(in the rows, 128 means zero)
Rotation paths and how fast each direction turns (deg/step)
Each turn is a multiple of 5 degrees from 10 to 175, or 0.
Each row of a path follows its step; steps can be skipped.
path 1
step 1: [136 127 121 134 119 137 124 136 131 130 127 118 130 127 131 128 130 121
 128 121 136 130 126 134 127 133 127 128 123 124 132 127 128 116 138 121
 138 136 140 121 126 125 135 126 126 124 128 134 134 124 124 125 123 127
 130 133 129 129 123 115 122 117 126 123 125 128 134 125]
step 3: [123 125 120 121 128 120 136 120 124 125 128 127 124 130 121 135 125 126
 122 120 122 132 135 136 121 126 129 118 121 124 137 126 126 132 132 122
 122 136 127 124 131 135 124 134 121 132 130 133 127 127 130 120 127 121
 127 137 129 130 130 140 120 137 125 128 126 127 119 136]
step 6: [135 135 127 119 127 117 133 125 129 129 123 123 114 116 121 126 122 129
 131 136 123 138 126 131 129 139 135 123 124 128 124 119 126 125 122 128
 122 130 130 134 123 118 122 124 127 133 129 127 129 126 136 129 131 125
 131 126 126 133 137 127 120 119 124 125 134 129 129 123]
step 8: [129 128 128 128 131 122 128 137 119 128 130 128 128 136 134 117 123 128
 128 118 129 127 131 117 134 127 123 140 135 120 130 123 132 133 131 137
 122 125 122 127 131 138 127 129 130 126 123 119 115 130 126 121 126 125
 128 126 117 131 140 136 132 127 122 121 128 123 133 128]
step 9: [134 137 122 124 138 136 119 129 128 139 122 124 118 132 123 133 119 134
 129 123 122 125 142 127 137 138 128 128 125 122 129 132 131 126 130 136
 132 127 131 124 132 118 126 133 132 133 130 126 129 129 118 134 122 119
 127 126 128 128 124 128 129 127 131 137 126 121 126 126]
step 21: [115 123 129 126 139 115 124 125 127 124 137 142 118 122 127 129 119 137
 129 128 133 135 121 133 133 128 125 124 130 131 134 122 128 130 130 123
 128 121 122 130 127 125 128 126 139 133 133 127 125 132 124 141 125 124
 127 135 125 132 123 121 130 124 123 128 128 129 127 126]
step 23: [123 127 136 132 121 135 130 138 126 124 125 121 127 128 126 124 131 123
 132 132 119 119 132 131 128 119 127 132 139 140 123 128 135 126 127 126
 121 125 124 143 125 125 120 133 131 124 126 128 129 135 128 130 134 134
 133 130 123 136 131 135 134 128 119 123 136 123 126 118]
step 26: [128 117 118 131 132 137 125 139 137 132 127 121 130 123 131 128 133 131
 131 131 127 124 129 123 128 130 122 126 131 133 129 131 129 135 129 129
 121 120 128 117 129 138 131 129 131 130 128 127 130 131 130 123 141 117
 143 130 119 127 120 124 134 132 137 133 131 131 127 124]
step 31: [132 134 127 137 125 129 131 115 126 129 132 131 123 134 124 129 127 128
 120 125 117 123 124 132 108 128 122 125 125 130 117 129 127 132 129 125
 119 133 121 126 132 130 137 121 124 127 130 130 132 127 131 125 140 130
 129 132 134 126 133 130 133 127 120 121 130 126 117 130]
[131 129 128 128 129 130 127 127 128 128 128 129 128 129 131 131 127 127
 126 128 128 126 126 128 127 127 127 127 127 128 129 128 130 129 130 129
 129 127 126 127 127 129 127 127 127 129 128 129 126 127 129 126 128 131
 127 128 128 129 127 126 127 128 129 126 131 127 130 125]
120
[128 131 128 129 128 129 128 130 129 129 129 129 128 130 130 129 128 129
 127 128 128 126 129 127 128 129 128 127 129 128 128 127 127 130 130 127
 129 129 128 127 129 126 126 127 132 126 129 129 127 129 128 126 128 126
 129 128 129 126 131 127 131 129 128 128 130 126 125 129]
80
[131 127 128 129 126 127 130 130 127 127 127 129 128 126 127 127 127 127
 129 131 129 126 126 126 128 128 131 127 126 129 129 128 126 127 127 127
 129 130 130 130 128 126 128 129 131 129 129 129 127 126 129 128 125 129
 128 127 127 126 126 129 127 128 128 127 128 128 129 129]
80
[127 129 128 128 130 129 128 126 128 130 125 125 129 125 127 130 130 132
 127 129 129 126 128 129 129 128 127 128 127 130 128 128 129 128 128 129
 129 128 130 126 128 129 125 128 129 129 128 128 128 128 129 128 127 128
 126 129 127 128 127 128 130 130 130 129 127 129 129 130]
170
[129 128 128 127 127 127 127 129 129 128 129 125 131 129 126 129 128 128
 126 129 127 128 128 129 129 127 128 132 125 127 130 129 126 128 126 127
 129 129 128 130 126 128 128 127 127 128 128 126 128 129 129 127 127 129
 128 131 128 129 129 127 129 126 126 129 131 127 129 128]
65
[129 128 127 127 128 128 128 125 131 128 128 126 128 130 129 127 130 126
 127 130 128 129 130 126 129 129 129 126 128 129 130 130 129 129 131 126
 127 126 130 128 128 128 127 127 127 128 129 128 130 128 130 130 128 128
 129 126 128 128 127 130 129 127 125 126 127 129 127 129]
115
[129 126 129 131 128 127 130 127 125 129 129 127 130 129 128 127 128 129
 126 128 127 129 129 128 127 128 125 129 128 129 129 129 127 130 128 128
 126 129 129 130 129 128 125 128 129 124 127 129 127 129 127 128 128 128
 126 126 128 129 128 129 126 128 130 127 128 130 127 127]
90
[126 131 128 130 126 128 128 128 127 128 131 129 128 128 127 128 130 127
 128 130 129 131 126 127 127 128 127 129 128 129 128 129 128 128 129 126
 130 128 129 127 131 127 129 127 127 129 129 127 129 127 126 126 128 131
 127 128 129 130 126 127 127 131 128 130 128 127 128 129]
20
path 2
step 1: [122 135 135 128 118 130 128 129 130 127 130 123 125 132 126 117 127 128
 129 133 128 132 131 146 138 129 123 134 123 119 123 129 133 128 129 128
 131 125 123 126 134 124 121 120 122 134 126 114 123 127 136 127 128 128
 128 134 121 124 123 127 125 124 121 128 124 125 125 131]
step 2: [127 134 130 132 132 122 129 125 130 126 129 127 125 132 123 141 123 131
 130 128 123 121 131 123 131 130 123 123 128 123 126 123 119 121 139 121
 120 130 129 129 133 129 127 122 119 123 124 124 121 127 124 130 124 129
 128 121 127 132 112 126 125 115 135 119 136 130 135 128]
step 15: [123 125 128 120 121 130 124 127 133 128 123 114 127 121 123 135 123 141
 138 119 125 131 126 136 129 128 125 122 123 128 125 129 133 127 123 129
 132 118 127 121 125 130 130 132 134 123 125 119 124 122 127 135 135 124
 130 128 123 136 131 129 133 122 125 129 124 122 120 131]
step 21: [130 134 132 126 125 120 126 128 120 130 125 123 127 124 126 127 123 131
 130 124 124 129 124 135 128 131 132 125 126 133 143 126 122 123 128 124
 136 124 123 129 129 131 144 131 131 131 125 119 121 116 130 127 132 125
 129 134 133 132 122 119 130 118 124 120 126 134 123 122]
step 22: [129 129 124 135 130 137 124 125 122 119 130 132 134 137 120 121 120 126
 128 134 137 122 125 125 129 124 121 127 135 133 133 123 123 129 128 131
 128 127 141 131 129 132 127 135 129 119 127 130 129 115 121 135 128 130
 121 131 122 129 125 129 129 123 138 133 124 125 129 121]
step 25: [138 124 124 127 133 129 132 128 131 127 124 133 140 134 129 133 126 130
 140 132 123 124 123 128 137 132 126 120 132 128 126 121 125 123 122 133
 132 122 138 136 133 136 125 129 119 133 130 130 133 120 124 126 129 128
 130 129 134 137 131 128 142 120 128 132 129 129 134 130]
step 26: [129 127 137 132 113 130 134 126 136 124 132 129 122 131 128 119 121 128
 129 130 133 129 129 138 125 131 137 126 122 124 123 130 125 130 128 131
 126 124 137 139 120 131 138 131 135 130 120 123 128 132 129 127 134 139
 127 137 127 132 134 123 131 124 121 128 123 122 126 133]
step 30: [127 128 129 126 128 119 131 128 123 131 143 132 126 136 130 124 128 132
 122 130 128 114 124 119 128 126 125 132 135 128 121 133 129 126 122 122
 133 125 131 137 128 123 118 118 136 130 129 130 132 120 127 130 127 126
 126 140 133 131 125 136 134 127 127 132 118 123 127 126]
step 33: [122 130 125 137 130 126 134 123 130 123 121 135 127 130 124 129 131 114
 126 131 125 122 115 119 124 134 120 117 129 129 124 125 128 124 129 126
 135 128 130 126 133 126 118 123 123 127 121 121 124 122 129 134 127 129
 123 134 135 121 128 131 132 130 118 133 121 129 134 123]
[129 127 129 128 130 130 129 128 127 129 130 130 128 128 129 127 129 130
 127 131 126 129 128 130 128 125 128 130 129 130 128 126 129 128 127 126
 126 130 128 127 128 128 127 126 127 129 130 129 129 128 129 131 128 129
 128 129 129 131 128 128 128 129 128 128 129 127 127 129]
60
[128 130 126 130 126 126 128 128 127 128 127 129 130 126 129 128 128 128
 130 130 128 130 130 130 129 129 127 127 127 130 126 127 129 127 129 126
 130 128 127 130 129 130 128 128 128 127 129 129 129 129 129 128 127 128
 128 130 128 130 129 129 127 130 128 126 127 128 130 124]
90
[129 126 129 129 128 129 129 128 129 128 127 124 130 128 126 129 127 129
 128 129 131 131 126 128 128 127 130 128 130 128 128 129 128 129 127 128
 128 127 130 129 128 127 126 129 127 126 129 128 126 126 129 128 128 129
 129 129 130 128 127 127 127 130 126 127 127 128 130 127]
100
[125 128 129 129 129 127 129 126 124 128 129 127 129 130 128 129 128 128
 128 128 129 124 127 127 127 129 127 126 128 127 128 129 128 125 128 128
 127 129 128 129 127 130 128 129 127 130 130 129 129 126 127 129 126 129
 128 128 128 129 128 128 126 131 128 129 128 129 129 128]
130
[131 126 129 129 126 126 128 126 127 129 127 128 125 128 130 129 126 129
 129 126 129 128 128 128 125 129 127 130 128 128 129 126 127 127 128 128
 127 129 126 129 129 127 129 129 127 127 128 129 128 128 127 130 129 128
 130 130 127 127 130 127 127 128 128 126 127 128 130 130]
135
path 3
step 1: [121 122 133 134 124 127 128 123 125 127 135 134 129 120 130 133 143 128
 126 129 129 121 120 134 129 120 131 126 121 120 126 127 128 128 125 114
 138 126 125 121 122 117 126 130 133 129 116 123 132 131 120 129 134 134
 126 134 128 129 127 132 135 127 123 128 125 122 125 124]
step 5: [125 126 131 127 121 125 123 125 127 120 128 134 124 132 127 119 121 131
 118 131 114 124 122 136 134 131 124 129 128 119 128 123 125 127 133 133
 127 129 131 126 130 123 138 134 122 131 130 132 134 130 123 147 123 124
 125 125 128 129 126 131 128 131 133 139 135 119 122 126]
step 6: [126 128 127 134 124 125 128 127 129 124 128 128 133 124 128 132 132 140
 135 137 123 131 123 133 129 119 125 123 134 119 121 126 121 127 130 125
 138 128 129 137 136 124 132 127 122 135 129 129 135 125 122 135 125 126
 121 123 116 122 123 130 128 134 122 121 128 117 119 121]
step 11: [125 129 127 131 121 118 130 126 131 115 125 123 122 135 129 122 125 131
 123 136 125 125 124 124 135 124 123 124 133 121 124 133 128 133 123 124
 129 122 133 126 125 125 125 124 122 130 127 128 134 127 125 144 129 136
 130 124 130 119 138 129 128 122 125 127 136 114 136 129]
step 17: [126 131 123 129 122 116 130 129 123 130 121 132 118 128 129 126 121 127
 131 136 127 129 129 121 137 127 123 122 118 129 135 129 127 134 126 115
 125 127 132 119 128 128 128 127 120 124 129 126 127 133 125 135 129 130
 125 135 125 134 140 138 122 132 127 133 132 121 135 117]
step 19: [126 126 136 129 124 128 130 126 131 131 115 137 120 124 129 125 132 134
 128 131 133 121 123 129 134 131 125 130 119 135 125 128 132 137 125 127
 142 129 125 136 130 128 131 135 124 127 128 128 124 131 126 130 128 122
 130 115 119 130 123 123 115 130 127 128 115 127 129 133]
step 20: [130 128 128 140 124 123 125 128 127 125 137 135 122 121 133 123 133 129
 138 129 129 124 125 128 128 131 131 117 123 140 122 131 125 128 127 119
 137 121 139 121 125 124 130 135 122 132 130 126 129 129 127 128 130 125
 121 113 130 126 132 119 122 131 131 128 125 136 135 130]
step 21: [132 131 120 132 126 125 117 133 126 121 130 133 124 129 126 130 123 120
 128 122 131 125 121 135 123 132 133 128 127 126 121 129 125 145 138 119
 134 131 137 126 118 119 129 127 131 122 132 129 126 136 116 130 131 136
 131 122 128 126 127 118 130 132 131 128 128 131 129 128]
step 26: [129 127 130 134 126 121 134 126 120 134 132 135 126 126 128 136 137 125
 123 122 134 129 125 131 128 122 123 124 126 134 132 134 122 139 136 123
 136 134 130 123 130 128 124 129 123 139 125 127 125 140 125 129 125 123
 125 113 127 130 127 117 120 132 134 121 128 125 126 125]
[126 129 128 127 126 131 130 126 129 130 127 127 126 128 130 126 129 130
 128 128 128 128 128 128 127 131 128 129 127 130 127 130 130 128 128 127
 127 129 128 130 127 127 128 130 128 128 127 129 129 124 129 127 127 128
 129 126 129 129 128 128 127 129 128 128 130 131 127 128]
70
[127 127 128 125 129 131 127 128 129 130 127 129 129 131 128 128 129 127
 128 127 127 128 129 128 126 127 127 131 129 126 126 128 129 127 128 128
 131 128 131 130 130 130 128 129 129 129 129 129 126 129 127 129 127 127
 127 127 126 130 128 129 127 128 127 127 130 127 129 130]
110
[127 129 126 129 128 126 127 130 128 130 129 128 128 130 128 128 129 130
 127 126 128 126 127 128 130 131 129 128 127 128 130 129 128 126 128 129
 129 129 130 127 132 127 129 126 130 130 131 127 128 127 130 129 128 128
 126 128 130 129 128 127 130 128 129 130 129 129 128 128]
140
[128 127 130 127 131 129 125 128 129 128 131 129 128 128 130 131 131 129
 128 130 128 127 128 129 129 128 127 126 128 128 127 126 127 129 130 126
 129 128 128 128 128 128 126 127 128 128 128 129 128 127 127 126 130 128
 128 127 128 128 128 126 126 127 128 130 128 131 126 127]
55
[130 129 127 127 130 129 126 126 130 127 131 129 127 129 125 127 127 129
 129 126 129 129 128 126 129 127 129 128 129 128 130 130 127 128 127 128
 125 130 130 127 127 129 127 130 130 127 128 130 127 129 127 128 126 128
 130 127 128 127 129 126 129 130 130 129 129 127 128 127]
60
